In the rows, 128 means zero.
The rows below come in pairs that one turn or mirror swaps. Which row does each named row swap with?
J210: [133 107 124 122 157 104 146 134 160 129 147 156 141 128 164 170 116 108
 128 144 125 107]
J333: [138 165 126 116 147 100 152 111 121 151  98 136 131 144 126 158  93 124
 165 143 133 119]
J179: [132 117 127 116 165 101 152 126 158 118 140 153 133 124 167 174 118 118
 117 150 139 106]
J315: [149 142  88 120 162  96 138 125  83 164 155 132 139 121 134 140 136 135
 139 134 107 146]
J795: [143 115 126 122 161  96 156 129 147 121 155 154 147 131 166 175 121 106
 124 155 116 122]
J63: [112 156 100 128 151  98 150  96 110 120 131 115 115 114 117 162 154 138
 153 136 105 102]
J433: [154 118 131 115 139  57 157 119 118 142 113 131 150 102 108 135 142 126
 163 126 139 132]
J300: [137 123  92 114 147  98 164 150 137 128 132 105  99 102 139 134 150 169
 162 123 117 119]
J786: [137 138 136 120 159 105 159 134 157 136 142 159 120 121 176 172 110 121
 131 136 117  99]
J642: [167 157 117 151 139 110 150 123 157 112 151 114 158  93 149 130 101 132
 127 130 137  98]
J567: [127 128 123 116 161 100 157 128 147 126 145 144 137 127 180 166 125 105
 130 165 133 103]
J161: [150 149  90 124 158 107 136 106  82 156 151 130 148 121 133 141 123 144
 133 131 117 149]
J221: [130 146 114 136 143  99 160  99  98 119 119 114 107 137 115 150 141 144
 148 127 106  87]
J328: [139 110  98 108 144 102 179 156 129 130 129 114 101 102 147 126 135 160
 166 123 129 116]
J555: [142 101 115 128 154  90 181 103 129 144 133  97 140 148 153 130 112 116
 140 105 116 111]
J116: [147 153 104 120 160 128 171 122 110 140  99 150 124 138 132 138 117  95
 155 132 113 111]
J728: [136 117 107 120 164  99 161 135 163 117 140 161 139 122 162 171 125 102
 132 147 126 103]
J361: [144 127 136 129 146 111 170 133 151 130 142 140 126 127 170 174 115 122
 113 146 122  85]
J659: [158 153 107 103 135  89 153 131 111 131  88 144 134 114 138 152  92 118
 175 140 126 116]
J226: [162 162 111 158 140 103 146 140 157 106 151 105 155  99 150 133 109 131
 131 131 128  98]
J750: [166 158 125 157 143 102 144 129 138  89 154 124 158 106 158 132 102 129
 142 122 137  98]
J964: [126 158 112 136 148  81 170  97  98 103 129 112 116 131 116 153 140 135
 150 144 107 102]
J958: [135 123 131 122 168 107 151 135 147 131 140 154 137 122 172 173 123 106
 124 156 128 114]
J373: [161 121 130 114 132  68 160 109 123 141 139 132 145  96  98 153 132 133
 155 121 156 133]
J494: [146 107  81 122 144  98 165 155 118 117 128 118 104 109 149 134 141 167
 156 119 141 109]
J21: [153 128 100 114 157 103 146 121  74 146 169 132 150 118 128 140 137 140
 139 127 127 145]
J515: [121 161 105 126 152  92 173  95 105 111 135 121  98 124 126 156 142 132
 164 130 111  93]
J383: [166 168 101 145 140  94 146 135 160 115 163 121 168 110 151 148 117 132
 126 123 144 106]
J464: [145 114  79 123 149  99 159 149 114 125 122 129 103 113 143 124 132 169
 170 115 131 100]
J350: [159 120 132 101 139  59 161 123 129 140 124 125 141 115 113 149 120 156
 154 109 157 128]
J507: [167 170 118 153 140  97 141 131 160 113 165 126 158 117 145 144 103 137
 137 129 122  99]
J716: [150 118 141 116 141  73 158 114 136 143 132 123 141  88 109 153 147 149
 155 117 137 134]
J367: [130 150  94 112 132 119 148 123 113 144 100 131 120 138 122 152 100 136
 160 160 137 120]
J354: [158 122 146 115 149  73 165 119 129 138 118 133 135  98  92 145 134 131
 152 130 149 124]
J784: [151 167 105 157 143  96 139 135 159 111 155 122 159 109 152 132 103 129
 140 123 118  94]
J526: [158 173 114 144 136  97 148 129 159 109 159 115 157  99 147 130 105 121
 131 136 116 100]
J813: [152 124 139 114 145  67 160 128 120 123 121 121 144 100 101 135 128 121
 151 112 161 118]
J700: [148 139  95 122 156 102 133 109 101 158 145 136 142 106 127 152 137 149
 132 130 108 159]
J838: [139 132 119 117 150 121 163 133 156 116 147 162 128 117 173 170 127 110
 136 147 118 105]
J400: [167 163 108 138 149  90 133 127 150 101 140 122 168  98 157 133 114 110
 139 140 135 106]
J442: [156 116 108 121 138  88 188 109 141 111 116  85 142 138 122 135 111 112
 152 119 126 123]
J138: [174 124 110 108 149  90 178 116 114 122 130  88 136 153 132 156 109 123
 133 106 121 106]
J422: [141 118 100 130 136 107 170 145 122 121 139 114  96  84 144 134 126 164
 162 128 151 111]
J985: [161 148  92 140 135  91 134 129 157  99 157 110 165 104 144 142 109 115
 129 132 132 106]
J664: [134 100  92 116 146 102 162 153 134 126 130 131 100  99 143 137 137 160
 168 121 123 114]
J990: [165 170 111 166 153 101 147 119 152 108 149 122 164 108 146 139 112 120
 141 118 130 101]
J671: [116 154 129 130 141  91 168 103  85 109 129 126 113 132 123 156 125 124
 146 133 105  99]
J192: [151 149  90 132 159  94 131 114  94 160 164 128 149 119 129 141 129 144
 137 117 105 142]
J590: [133 127 123 124 156 100 164 146 136 135 147 152 141 124 162 169 122  92
 122 150 136  89]
J11: [161 123  95 122 151  91 146 120  84 165 158 139 150 126 133 132 130 138
 142 124 104 138]
J252: [167 141  98 103 161 103 133 120 112 115 107 146 108 131 139 142 112 109
 168 133 125 140]
J799: [129 155  93 111 143 102 165  94  98 117 126 126 114 125 117 145 129 118
 154 132  90  99]
J331: [166 126 116 116 155  87 194 109 134 133 128  94 143 136 138 120 119 130
 151 107 121 144]
J719: [163 146 101 123 154 103 141 121  83 165 157 143 142 115 140 133 134 132
 141 126 105 142]
J385: [133 129  93 120 148 105 179 154 105 126 133 130 106  91 143 127 134 166
 168 117 133 107]
J655: [150 105  95 126 145 104 164 152 121 123 127 119 100 100 141 129 131 171
 161 115 127 120]
J460: [150 151  99 127 150 100 148 118  79 161 163 130 139 129 138 138 129 144
 134 129 124 147]
J926: [171 137 100 133 123  75 188 145 122 145 132 100 116 139 128 150 104 136
 127 112 122 122]
J447: [161 170 104 153 148 105 147 146 165 110 145 121 145 101 142 135 106 137
 140 128 131  86]
J672: [142 108  90 117 146 109 175 150 119 120 127 128  99  96 143 120 138 150
 163 121 141 122]
J68: [132 144 106 129 129 103 125 123 120 148 102 131 140 123 137 131  89 128
 177 142 140 106]
J836: [167 127 116 133 124  79 173 140 123 118 125 101 156 155 136 141 110 145
 154 122 151 133]
J806: [133 115 132 127 146 103 161 142 154 126 144 150 134 129 163 179 126 106
 142 156 133 100]
J88: [147 144  99 121 167  98 150 106  84 158 169 129 138 109 145 143 134 120
 135 137 122 145]

J88 pairs with J422
J700 pairs with J300
J315 pairs with J655
J719 pairs with J494
J138 pairs with J659
J373 pairs with J515
J433 pairs with J221
J252 pairs with J926

